Each path below is one point turned by a fixed rotation once a step. After each direction that follows a path, write how fast that rotation turns it, in degrees a step (0 if it stays still).
Each turn is a multiple of 5 degrees from 10 to 175, or 0.
Each row of a path follows its step; steps can be skipped.

step 0: [-18.0  -5.2 -47.9  34.2  22.8 -20.2 -15.3  10.4 -35.8  -1.4  16.9 -28.3
   0.1  54.5  -7.3  -5.8  14.9   6.1  32.7 -21.1   2.1 -37.8  -8.2  14.6
  37.6 -13.5  -2.1   7.0  -8.4  27.5  12.0]
step 1: [-42.1  33.4   0.5 -50.8  11.8   9.9  23.8   3.8   2.8  17.1   0.3  -4.6
 -40.6 -33.9   1.0  27.1  23.6   4.3 -24.6 -16.5 -19.2  -6.5  27.2   5.5
  31.7 -13.1  15.5  41.4  28.5   2.2  -3.4]
step 3: [-34.2  -8.9 -14.6  -1.2 -34.1  -8.1  11.5   4.2  10.3 -27.4 -54.6 -11.7
 -33.2   5.3 -16.7  -7.5 -24.1 -15.7  15.7 -18.2  32.7   0.8  -6.2  18.0
 -23.4 -30.4 -14.6   2.8  -0.5 -27.3 -56.4]
step 4: [  4.2 -26.8   4.3  -5.9  30.8  15.2  -6.4 -12.3  21.3 -25.2  -0.8  14.5
  44.5 -48.4  12.3  19.4 -13.7 -65.4  29.4 -10.3  16.3   6.5   6.9 -14.3
   4.4  14.9 -23.5  10.2  28.7  -3.9  31.5]
step 5: [  7.1 -32.0 -40.6  29.9  13.1 -20.3   8.6  28.9   3.7  27.9 -27.4  -2.0
  27.4  18.9  -5.5   1.3 -14.6  53.7  24.8   7.2  18.9  25.0  -4.8 -10.3
  46.9  -6.6 -25.5  14.0  -5.5  32.4  -6.2]
step 7: [  6.4 -42.6  38.5   6.4 -10.9 -13.8 -51.1  53.7  13.7  27.0  11.2  -3.6
   1.5  13.5  17.5 -20.5  17.2  -6.1 -23.1 -24.5 -23.2  10.3 -31.9   8.3
 -14.9  34.0  15.6  22.5 -14.9   7.8  11.7]
step 8: [-39.6   7.8   2.8   4.8  -1.2  27.9  20.2  -1.0  -2.4 -14.3 -32.8 -24.3
   0.3  31.7 -51.7  34.3  18.2  -8.7 -18.3  16.1  -2.7  -1.4 -60.1   8.4
 -19.1 -23.9 -16.7  -4.0 -22.5 -15.8 -19.4]
step 9: [ 10.5 -17.3  39.3 -26.7  50.8 -12.0  -6.1  14.1   0.1 -20.2  -5.5  27.6
  39.0 -11.1  -5.7 -12.0   8.6 -35.8  -3.4  22.5   3.2 -27.8   7.8  24.4
   3.0 -36.5  26.0  -9.3  50.1  -0.1  17.4]
step 10: [-15.8  -7.0 -14.8  17.4  18.7  -0.8  40.8  22.8   3.3 -28.0 -43.4  -1.7
  16.0   5.6  26.8  -6.3 -17.3  73.0   5.6 -25.1 -28.7  19.7  -5.5   0.0
   6.8  11.1  10.5 -39.3   2.1   5.5  16.7]
step 11: [ 15.8   6.8  -7.8  36.8   1.0  -0.6 -10.6 -32.6  -9.5 -30.8  -0.9  26.6
 -23.2  -8.5 -11.8  14.5  65.3   4.5   2.5 -39.0  14.8 -51.9  23.9 -19.5
   8.2   4.3  -2.7  -8.6  22.5  -2.8 -31.4]
[  4.4  12.9  -4.3   5.6  20.9   3.5   7.8  -4.2   4.4  -6.8 -14.0   1.4
  -0.2   2.0  -5.9 -11.4 -13.3  -4.5  -8.0  -9.4  -8.2  -9.0   5.0   2.4
  -6.6  10.0  10.4  11.6   2.8   4.2 -11.5] | 45
[ -3.0   7.0  -2.7   4.0   6.3  -9.7  22.1   8.1   6.7  12.0  12.3   6.0
   4.1  -8.6  -0.4   4.4  -8.8   4.3  -0.5  11.9  -8.5  -6.1  -4.5   3.8
  11.0 -10.5  -1.8  -2.5  13.4  14.3   3.0] | 85
[  0.6  -1.2   5.6   6.6  -3.7   5.6   6.0 -11.9   0.7 -14.9   9.8  -0.4
  -3.4  -5.6   3.3 -13.8  11.3   6.4   1.2   9.2  -0.1   5.0  -4.3   4.8
  -1.0  -8.9  -2.2  26.6  14.3  -9.5   0.5] | 140
[  2.4  16.6  -9.1  -6.8   2.9  20.7   1.4  -0.1  13.3  -2.7   7.0  12.6
  -1.0   2.7   1.4  10.4   5.2  -3.6   6.1  -5.8  -9.8  15.0  -7.2   1.2
   6.5  -2.8  -1.6  -8.3   1.1 -13.2 -11.2] | 155
[-11.1  -9.4  -0.8   3.9  11.7   3.1  -3.6   3.8  20.2   8.7   9.0  -0.2
   8.8   7.3   5.3 -16.7   1.8   3.0   1.0   4.3  -6.9  10.1  11.0   5.2
  -8.5  14.1  -5.2  -4.2  -1.0  -3.5  14.4] | 140
[-10.6   3.2   4.2  -6.0   4.3  10.4  -1.0   9.5 -15.3 -10.5   0.2   4.5
  -2.6  15.4   5.3  -1.5   5.3   4.1 -14.2  -4.7 -14.9 -15.1   3.2   8.1
   0.7 -13.6  -2.9  -5.7   1.2  -2.5  14.5] | 40
[-12.6  -1.9  12.0   6.0   2.9  -1.4   0.1   0.7  -1.9   3.3   0.6   1.4
   6.5 -14.8   7.9  -7.9  -1.9 -12.7  -4.8   1.6  -5.5  -0.8   7.9 -10.9
  19.5  -6.9  13.9  -0.6 -13.6 -16.5  -5.7] | 135
[  1.4   2.8  10.3   4.4  -0.2   5.3  10.7  -2.9  12.1  -3.1  -5.2  11.8
  -3.1  19.7   0.0  -2.9   7.7   1.2  -4.8   9.7  12.6  -6.8  -2.2 -20.7
   9.4   2.5 -10.3   2.3 -12.1   9.2  -0.6] | 125

step 0: [ 22.7  -3.4 -39.8 -16.7   8.0 -16.5  34.0  -4.3  25.3  15.5   2.8  -6.5
  -0.9  16.9 -28.9 -20.9 -31.6  20.5  10.0  19.4  31.8  11.7  -3.3  31.1
  25.6 -10.0  -7.3 -21.5 -18.7  45.7 -22.2]
step 2: [-27.2 -10.6 -17.5  14.4  60.2  31.3   6.6 -14.5 -12.4  -0.1  -1.9  -8.8
  21.3  22.9 -19.8 -17.4  14.4  57.8   1.7   5.4  16.2  36.4  -4.1   5.2
 -28.4   7.0  -7.4  -8.7  13.0  -8.9  12.5]
step 3: [-27.7 -41.4 -15.6  35.9  -7.7  57.8 -47.2  13.6   1.2   1.0  15.1  -2.1
 -12.5 -21.7 -11.3 -22.1  -3.0  20.3  29.8 -11.2  13.3 -27.2   2.5  -3.6
 -26.5   8.9  -2.6  -4.9  -8.4   8.9  -0.2]
step 4: [ 10.5  13.8   9.7  38.2 -23.5  23.3 -24.1 -26.1 -23.3  -7.5  51.7 -11.0
  -6.1   6.1 -15.7  -7.3  49.4  -6.5   0.1 -22.4  25.7  16.8 -15.4  -2.9
 -16.6 -41.1 -17.2   0.2   9.1  10.8 -14.2]
step 5: [  3.0  -3.6  22.3 -19.8 -26.2  -2.8 -11.7   1.4 -12.5 -16.1  37.5 -10.4
 -32.9  28.3 -20.2 -25.9  28.3  -6.4  10.3  -7.6   6.4 -20.4 -20.7  -3.3
   4.7   5.1  -5.6  36.0 -40.6  -8.4  57.8]
step 6: [-11.1   2.1  40.5 -13.6 -42.2  -2.5  20.0  -7.3 -31.2  -5.6 -28.4 -21.3
   7.8  -2.4 -26.7  -1.9  18.9 -12.0  15.8  13.7  -3.7  18.1   6.1 -43.7
   6.0 -25.4  11.9 -28.0 -34.8  28.5  28.6]
step 8: [ 37.5  10.3 -29.7 -44.8  -1.9 -38.5  21.2  10.0  -3.5 -10.0   4.1 -26.1
  10.3 -14.3 -28.6 -24.9 -14.9  13.6  35.9 -15.9   7.0   9.6   8.7   6.0
  -4.5  14.0  13.8 -30.0  -2.4  36.6 -33.9]
step 9: [ -8.6 -13.2   0.2 -17.8   5.4 -14.4  32.9   6.8 -17.6 -52.6 -25.5   2.6
 -10.6   4.1   3.7 -21.0  -1.8  54.4  -3.5   2.9   4.5 -16.5 -40.5  20.4
  -8.0   3.9   8.5 -18.5  40.0  -9.6 -29.3]
step 10: [-25.8 -23.2 -41.1  32.8  34.7  -7.2   7.7  -8.5 -27.0  -9.0  -6.8  12.8
  -7.7  23.8 -20.5 -36.6 -38.7  25.9  11.3  -9.9  -4.7  22.9   6.4  16.8
 -26.8  -0.8 -26.8 -31.8   3.2  -4.9  14.8]
step 11: [-28.0 -19.8  -3.2  45.4 -19.0  34.6  -7.7 -13.8   0.3  11.2   8.9  34.2
   8.7  -7.9 -33.4  -3.9  -0.8  12.6  45.7 -23.0   3.7 -44.7  -5.9  26.6
  -3.2  -3.6   4.4 -11.9  37.0   9.1   0.8]
[ -4.9  10.4  14.9  -4.1 -10.0   8.7   0.2 -17.8   9.1  -0.8  -4.5  10.5
  -6.4  15.3   0.5  -4.6 -17.6  -7.1   6.1   0.8   0.0   7.9  -7.2  10.1
   5.6   3.6  -9.8  -6.5   1.7   5.0   8.4] | 70
[  9.6 -10.4  -5.6 -25.3  -1.3  11.7  13.9  -3.8  -5.1  -2.3  -1.0   1.9
   6.4   1.1  -3.7   3.7  -9.6  -7.5  -1.2   1.8  -2.7   3.2  -2.4  -0.8
   8.0  -9.6   6.5  -3.5 -13.3 -14.5 -13.1] | 45
[ 12.7  -4.4  15.7   2.1   0.6  -2.4   3.8   1.3   5.9   3.6   3.8   1.7
 -10.2 -10.2 -13.9  12.4   8.6   2.6   3.5  -3.1 -11.3  13.5  10.0   5.9
 -11.3   1.5  -5.3 -21.0   0.4  -7.2  -0.6] | 160
[-11.4  -3.9   9.9  -6.7   7.4  15.9  -6.9   3.4   1.8  18.7   4.6 -14.3
  -1.3   2.0   6.8  -7.6  12.3 -12.7  -0.2 -14.0   4.4  -6.1  -3.9   4.2
  -4.7 -13.2  -5.8  -3.8  -0.3  -7.5   5.6] | 40
[  7.5  -5.4 -12.0   5.8  -3.0   0.9 -13.7 -10.5   3.4 -10.7  -8.9  -7.3
  -3.2   2.4   1.1   0.8  -6.9  -6.2  -2.5  -9.9   2.2   4.0 -16.4   0.2
 -25.0   2.2  12.4  -3.3   5.2 -11.1   0.0] | 55
[  6.3   6.8  -6.0   1.7  -5.5  -9.4  -5.0  -7.5   4.7   7.0  11.5  -0.5
   3.4   4.0 -12.7  -2.3  10.7 -12.7   9.7 -13.5  -0.1   2.2   0.1  14.4
  13.4   6.7   6.8  10.7   8.9  -2.6 -17.6] | 100

step 0: [  4.4  18.6 -14.3  -7.1   0.9 -32.1  15.3  33.5 -56.8  -5.1  22.5  31.6
 -22.8  16.6 -12.8  22.5  -8.9  16.4 -17.8  -9.8 -34.3  23.4   4.7 -42.0
 -30.8  19.5  -1.6  27.3  -1.2 -49.1  -8.3]
step 1: [ 29.2 -21.8 -11.8  -9.6 -36.2 -11.0  -4.2   5.5  17.1  13.2  33.8 -62.9
  38.4   0.0 -13.0  -9.9   7.8  -1.3 -28.6  57.7  -0.9  22.1  33.3  16.4
   4.2   6.2   0.9  -2.3  35.5  -9.0  -5.6]
step 2: [  3.8 -23.1  -6.5  17.1  44.0  19.8   5.2  15.1 -26.3 -12.9  39.0  -2.4
  -4.1  46.3  -7.2 -19.2 -11.6  27.2  -0.2 -26.6   4.7 -31.0   8.8   9.1
  25.1   5.3   6.0  27.9 -13.8  72.1   4.3]
step 3: [-58.4   9.7   1.8  -5.1  11.4  19.4  10.3 -37.9   8.8  13.3  17.1 -42.4
 -28.8 -14.6  11.6  25.6  25.8   1.8 -23.7 -24.7  32.5 -19.0 -22.9  40.9
 -26.9  29.9  -0.8 -18.3   0.5 -29.8  -5.6]
step 4: [ -3.2  12.9  -0.5  34.3 -52.4 -21.7 -30.1   8.1 -33.9  35.4 -24.2  28.3
 -28.3  12.4   8.5 -10.3 -19.3  19.1  -1.7 -16.3   9.4  15.8  21.6   3.9
 -39.4 -15.4 -32.3  12.6  -3.0  10.3  49.1]
step 6: [ -8.6  22.5  44.0 -14.7  43.0 -30.5  29.8   2.2 -10.5 -20.6  50.6  22.4
   2.0  19.5  14.4 -32.3 -34.0 -12.7  -7.0  24.8 -20.4  17.0  27.9  16.8
  -0.6  19.7  -8.4  42.0 -13.2  -7.3   5.8]
step 7: [ 11.9 -17.6  27.8 -18.3   2.5   7.8  -2.2  19.5  45.5  51.2  29.5 -54.7
   0.5   6.3  10.2 -25.4   5.9  30.5 -17.8  -2.4  21.0 -33.5 -35.9 -26.2
  11.3  -0.4 -14.9 -13.1  20.1 -24.2  15.5]
step 8: [ 24.3   8.0 -38.5   4.2  -7.9  33.0 -13.4   6.6 -25.2 -12.4  20.6   7.5
 -36.0 -10.9  26.2  -7.1  11.2  10.2  18.4 -18.4   2.6 -24.5  16.3  40.3
  21.4 -25.7  13.6   1.6 -52.2   6.9  60.6]
step 10: [-10.6  31.9 -34.3 -16.4 -11.5 -27.3  15.6  30.3 -38.1   1.3  22.2   0.0
  46.7 -23.3 -19.1 -15.7 -44.4  -4.7 -22.3   1.1  11.0  22.8  37.4  -6.9
 -35.4 -32.5 -32.3  -1.1  13.4  -5.0  12.0]
step 11: [ -1.7 -48.6  26.5   1.0  14.4 -12.8 -15.1  15.2 -14.0 -11.5  -8.5 -58.8
  10.8  -9.4   6.1  13.3 -10.8  61.5  15.7  43.7 -20.8 -29.8  17.3  -4.8
  21.5   2.3   6.2  17.4  11.9  15.6 -24.9]
[  6.1  13.5  -2.7   2.6   5.1  -6.8   8.1  14.6 -11.6  -7.1   2.8  10.9
 -11.1  14.5  -6.7   2.5 -11.4  -8.3   5.1  -4.9   8.7   3.2   2.0   7.0
   1.1 -16.2  -0.9  12.9  -1.3   5.0  11.8] | 175
[-17.6   4.2   7.2   0.9  -4.3   4.1  -1.1   7.5 -11.9   2.3 -19.2   6.1
  -1.1 -23.7  -7.2   3.2   0.9  -1.3  -0.5  -5.7   3.9  -1.8   4.5   7.4
 -12.5  -6.6 -11.1  -5.1  -1.8  11.1  -4.4] | 65
[  0.6  -9.9 -24.9   2.2  14.8   0.5  -3.4  10.3  10.7  -0.9  -7.1  10.0
   5.6  -2.1   2.7   2.3 -10.7   9.5   0.9  -0.8  -4.9 -22.2   6.4   1.0
  -2.5  -2.8   2.9  -6.7   3.5   4.4   5.5] | 125
[ 10.0  -2.4  -2.1  10.8 -10.4  -2.4  -5.5   2.6   1.1 -15.5  -4.8  11.4
 -15.8  -2.4   9.9   7.1   6.7   9.9 -15.6 -12.4  -1.3   9.0  -2.9   4.7
   3.5  -0.4  -4.7 -14.7   3.3 -12.5   4.8] | 80
[ -8.6  -4.8  -2.0 -12.3 -13.2  -2.7  13.5   9.3  -1.0  -3.7 -11.2  -4.3
   1.7  11.2   5.6  -1.4   7.7  -0.4   1.0   9.0  -4.0  -9.1 -19.8  17.1
   3.6  -3.7   1.4   0.1  16.8  -2.3  -3.0] | 175
[  1.9 -17.5  22.7   4.6   0.7  -8.1  -6.7   3.5  -1.6   8.0 -11.3   7.5
   0.1  12.5  -0.9  -0.2  -6.7  11.4  -2.5  -3.3 -13.5   3.8  -6.5  -1.6
  -5.7   2.8  11.1   4.8  -5.0  14.0   7.4] | 155

step 0: [ -3.7  17.6  20.0  32.0   2.3  11.4  35.9  19.2 -15.2   6.3  21.9 -21.2
 -18.7  64.9 -11.6   0.5   3.7  -7.0  -8.0  -1.9   5.0 -28.0   5.4  -3.2
  -5.3 -21.4  22.2  17.1 -27.9  -7.0  21.2]
step 3: [-11.6 -22.2 -33.5   6.0  27.1 -21.7  24.9 -13.0  23.8 -11.3   6.5  20.5
  14.9  29.2  -5.8   2.1 -27.8  13.8  39.2 -12.8 -32.7   8.5  -9.7 -25.9
  -4.2  -4.4  -6.8   1.4  -1.4 -40.8  32.8]
step 4: [ -8.8  17.2  28.2   9.6 -23.3   1.0   0.0 -31.3 -13.5 -27.8   6.0  35.0
   4.4  13.4 -14.1  24.0   2.0   0.7  -0.7 -43.8 -27.5 -20.8 -46.2  -8.4
  33.3  -3.9   7.7 -19.8 -11.8  -2.7   8.7]
step 5: [  2.9   8.3  37.0  -4.4 -18.4  29.2  -4.0  -2.5  -7.2 -12.3 -32.4 -25.3
  26.4  12.0 -29.6  39.9  14.6   5.4  -9.4  -8.9  23.6 -15.3  19.8  -4.6
  15.3 -12.1  51.8  19.5  10.3   3.0   5.5]
step 6: [ 45.0  12.8 -30.6   5.9  22.5 -13.9  -7.4  16.2  10.7  33.3  -1.2 -38.2
 -13.1  -2.5  -1.9  17.2  -3.6  36.6  24.8  13.5  -1.5  -2.7   0.2  14.6
   7.1   0.8  52.5   4.2  17.1   1.3  15.1]
step 7: [ 37.6   0.9  17.1   4.3  10.2  -9.3  36.5  16.7  13.7  34.2   8.5  27.8
  -2.2   4.4  33.3 -15.7   7.4  -0.6  28.9   9.4 -29.2 -24.1 -13.4 -27.5
  -3.4   5.6  11.0 -40.0  -9.9  15.1 -19.7]
step 8: [-20.6 -23.3   7.9  23.2   4.6  22.4  20.5   1.1 -18.2  16.2   2.1  32.8
  26.0  38.3   0.6  30.3   6.8   1.4  20.6   6.3   0.1  24.1  10.5 -43.3
   0.4 -17.1 -17.0  12.8 -41.6   0.8 -24.5]
step 9: [  8.6   8.9 -26.6   8.3  -5.9  17.0 -20.5 -13.4   6.3 -12.3  -1.9  13.2
  21.0  21.6  13.9  45.7  -9.6  29.8 -32.8 -24.1   2.6  52.5 -20.1  27.1
   0.3   1.1   6.5  -2.1 -23.4   5.8  16.4]
step 10: [ 23.5   1.9   5.2 -21.6 -10.9  -5.5  -6.1  -9.0  33.5 -22.0 -34.8 -20.5
  21.9  17.7   7.3  -2.9  -2.6  -6.5 -41.8   8.1 -32.6 -19.1   9.2 -12.4
 -13.4  14.0  31.0 -19.4  -7.1   3.1  47.1]
step 11: [-13.1   2.0 -30.8   6.2  -1.4   2.2   8.0 -15.0  -7.9   2.6 -13.8 -25.6
 -25.4  19.7 -12.0 -13.1   9.8  12.9  16.9  31.6 -24.9 -55.1 -20.6 -36.7
  10.4 -21.3  24.8  21.3 -20.7 -17.4   9.6]
[-12.4  15.1  -0.1   7.4  -3.6   1.0 -12.1  15.5   2.1  -1.0   9.5  -2.5
  13.7  -5.4  -4.0 -10.7   2.3  -9.1 -10.7   0.6   2.3   3.7  -5.9  -5.1
   8.4  -2.2  20.2  -0.9  -5.5  -6.0  12.3] | 70
[  4.6  -3.0  -4.6   7.8  -6.9   1.5   4.3  -8.0   1.3  26.8   2.2  -2.7
   9.8  -5.2  -5.3   5.8  16.1  -3.6   3.6  -1.5  -3.6  10.8   9.8   2.8
   0.9   7.6   7.9 -12.4 -10.5  13.3  -4.9] | 35
[ -6.3  -1.6   1.8  -1.2  -1.5   2.3 -10.7   2.1 -10.8 -13.7 -17.5   0.6
   1.9  -7.3  -0.3   2.6   3.4  -6.2   2.9  10.9  -1.0  -9.0   6.0 -22.4
  10.2   7.1  -1.6  -9.7  -5.2  13.3 -12.9] | 120
[  5.8  17.4   9.7  -3.9  -1.2  -0.3  -3.5 -12.3  -0.9 -11.0   6.7  -6.4
  -4.2   8.2  -0.7   1.6   2.3   0.7   2.8  -0.5   6.6   7.0   2.9  -1.7
  -9.4  29.2   6.8  11.6 -10.3  -1.9  -3.5] | 80
[ -3.7  -9.2   3.0   9.3 -20.5  -2.6   0.3  -2.9  -9.6  -5.8  18.2 -10.4
   1.1  -3.0  15.7  14.0   2.7  -1.1  -6.4  -6.9  -3.8   2.7  -0.1 -11.1
  -4.6  -7.4   3.6   8.4  10.0  -0.7 -10.8] | 95
[ -0.5   9.9   0.2   3.8 -13.5  -6.5   9.0 -14.2  -0.5   2.0  -6.3 -13.4
   0.7  -6.0 -21.2   1.9 -12.7   1.4  -3.5   4.3   5.9 -16.8 -11.4   1.4
  -5.4  -5.9   5.6   1.8   5.2  12.5   3.5] | 60
[  0.4  -5.1   2.4 -12.1  -9.4   0.7  -4.9   3.7   3.3   8.0  -1.3 -15.1
 -25.0  10.8   6.2  -5.7   7.7  -0.3   0.9  -5.8   9.8 -11.5   7.4   2.7
  17.1  -3.5  11.3   0.2  -3.1   2.9   4.2] | 65
